Rows are one point carried round by a steady rotation, each followed by how many steps it has turned.
The counts run from 0 to 202.
[129 148 124 111 147 177  74 135  95  96 132 139 144  91 105 116 147 100
  84 122 146 176 160 110 169 126 135 119 143 154  82 132 125] | 202
[ 87 119 154  77 118 103 135  85 100 115  61 174 126 160 124 159 163 132
 111 135 124 118  97 139 169 101 118 146 138 136 122 109 132] | 81
[175 161 139 122 126  66 103 142 105 146 118 105  90 129 105 112 120 118
 113 117 149 168 178 151 124 117 114 160 147 153 156 133  82] | 6
[106 146 144  88 146 151 125 109 119 119  99 166 133 147 113 143 120 123
  87 109 142 149  81 115 174 108 136 141 128  64 121 198 155] | 79
[136 165 103  74 116 121 129 113  92 130 129 192 122 129  76 113 152  81
 155 106 144 145 111 122 154 100 126 154 137 144 154 105 140] | 103
[102  97 146 129  87 182 147 112  84 117 107 118  99 120 101 164 145 104
  94  99 105 115 138 134 110 164 141 109 135 120  87 165 156] | 86
[114 124  89 124  90 169  97  87 128 118 136 153 137  85 127 130 117  98
 115  97 131  89 129 102  91 198 148 140 103 131 127 122 130] | 64
[124  95  93 132 126 136  99  74  95  83 130 104 119 122 146 137 138 142
 141 157 103 118 143 163 129 179 159 124  99  82  95 147 132] | 41
[101  73 108 153  64 105 101  81 155 102 122 129 112 129 166 144 128 124
 115 136 114 122 120 135  96 164 136 133  79 116 127 101  91] | 43
[141 174 127 132 157 162  96 131  69 153 100 162 153 104 118 140 146 173
 130 143 164 107 144 121 158 139 156 158 118 105 108 172 139] | 170
[108 125 123 144 123 165 136  90  79 126  93 140 161  96 118 119 147 132
 154 171 123  67 148 109  99 149 166 120 115 114  94  93 128] | 62
[117 128  89 136 123 126 130  73  62 120 102 131 147 111 141 180 152 155
 160 131 129  69 130 135 126 167 135 159  95 130 115 111 152] | 172
[195 145 133 181 149 109  96 151  88 119 126 123 132  90 139 122 117 150
 129 152 111 137 195 160 139 128 139 103 131 126 132 148 124] | 138
[142  96 126 180  89 171 137 163 112 124 182 114 119  99  87 124 150 134
 151 124 121 140 132 143 108 130 166  96 114 113 126 183 146] | 131
[169 157  95 142 140 105  80 147 105 110 152 135 140  93 160 149 142 139
 114 123 112 161 164 166 186 120 121 154 121 165 136 132 103] | 27
[158 146 141 133  78 130 155 156 114 138 117  95 143 109  81 148  99 116
  97 106  97 138  88 114 118 108 133 158 156 160 175 170 136] | 98
[149 112 109 106 156 119 129 126  92 124  90 112 139  75 120 136  91  75
 119 111  85 121 147  90 144 133 146 130 168 140 125  70 125] | 95
[104 115 130 132 113 137  97 131 143 116 187 159 112 116 142 141 190 113
  92  92 177 147 144 131 149 136 109 102  86 100 139 143  93] | 156
[142 165 175 131 113 156 124 157  90 115 118 146 146 100 104 141 159 105
  68 113 132 166 164 132 146  90 111 100 167 170 113 135 120] | 92
[102 119 140 129 126 129  79 130 120  91 172 126 129 109 143 147 195 137
  91 117 158 147 142 162 189 130 116 109 103 109 142 132 103] | 157
[125 150 138 128 113 138 104 141 129 154 102  77 133  85 138 109  98 158
  89 136 102 123 150 121 138 155 165 168 136 105 158 162  63] | 52
[122 111 100 164 127 132 123 147 147 123 176 143 147  95 131 126 146  93
 135 133 160 172 135  89 109  80 144  82  89 114 121  95  86] | 24
[115 157 145  97 124 160 139 115 134 137 112 131 141 143  98 126 104 107
  90 107 148 137  91  93 133 104 144 143 127  51 151 184 133] | 78
[127 115 148 147 146 109 146  98 104 121  83  59 158 124 133 170  80 116
  92 145 125 127 139  89  98 117 140 113 114  73 111 137 118] | 185
[109  76 154 160  84 109 134 109 116 119 130  94 115 153 127 146 162 177
 145 161 122  99 128 157 109 158 161 124  96  96 134 148 122] | 152
[158  82 102 144 167  98 158 134  89 146 100  70 101 129 114 166 103 119
 153 128 102 142 139 127 133 118 147 128 123  72 106 160 123] | 9
[160 126 130 109 144  42  83 140 127 134 102 136  92 134 117 110 109 108
 120 123 149 172 157 126 142 113 122 152 142 155 151  98  93] | 5
[ 88  71 133 145  81 156 113 117 127 110 100 113 129 131 116 158 133 150
  97 124 114 142  80 114 133 151 160 147 131 161  88 164 145] | 197
[106 130 145  86 134 119 122  99 108 117  71 191 132 151 137 170 141 130
  91 120 124 130  83 129 188 103 128 144 138 104 109 155 154] | 80
[130 150 130 115 138  91  41  90 118  94 100 126 134 115 127 106 112 108
  91 125 168 138 153 109 137 156 131 146 128 150 134  91  93] | 181
[155 103 167 137 103  64 111 129 124  83 123 157 116 152 127 146 150 121
  99 138 122 183 136 163 142  84 112  96 149 154 117 103 143] | 113
[154 115 167 135 116  66 134 129 122 106 109 147 120 146 114 122 155 106
 121 161 125 165 163 148 117  74 121  86 152 147 135  79 104] | 114
[113 159 147 108  95 145 167 110 136 149 101 117 144 143  92 124 100  92
  98 112 152 120  93  89  82 108 140 148 115  71 164 160 100] | 77
[119 102 109 160 143 106 123 140 131 130 123 117 160  93 176 198 110 155
 116 100 119 114  78  96 169 118 143 151 109 108 131 149 127] | 165
[111 105  89 119 134 117 145 114  77 147 129 152  93 121 116 140 188 104
 181 133 133 131 184 146 123 131 141 139 109 134  90  91  91] | 17
[117 115  96 138 111 175 110  86 105 129 107 154 144  82 121 121 122 107
 145 136 128  74 146  93  92 177 163 123 112 113 105 101 123] | 63
[147 122 107 100 117 115 124 135 114 145 102 112 118  80 108 135  80  78
 121  78  85 119 134  88 121 145 135 160 165 160 152  92 123] | 96
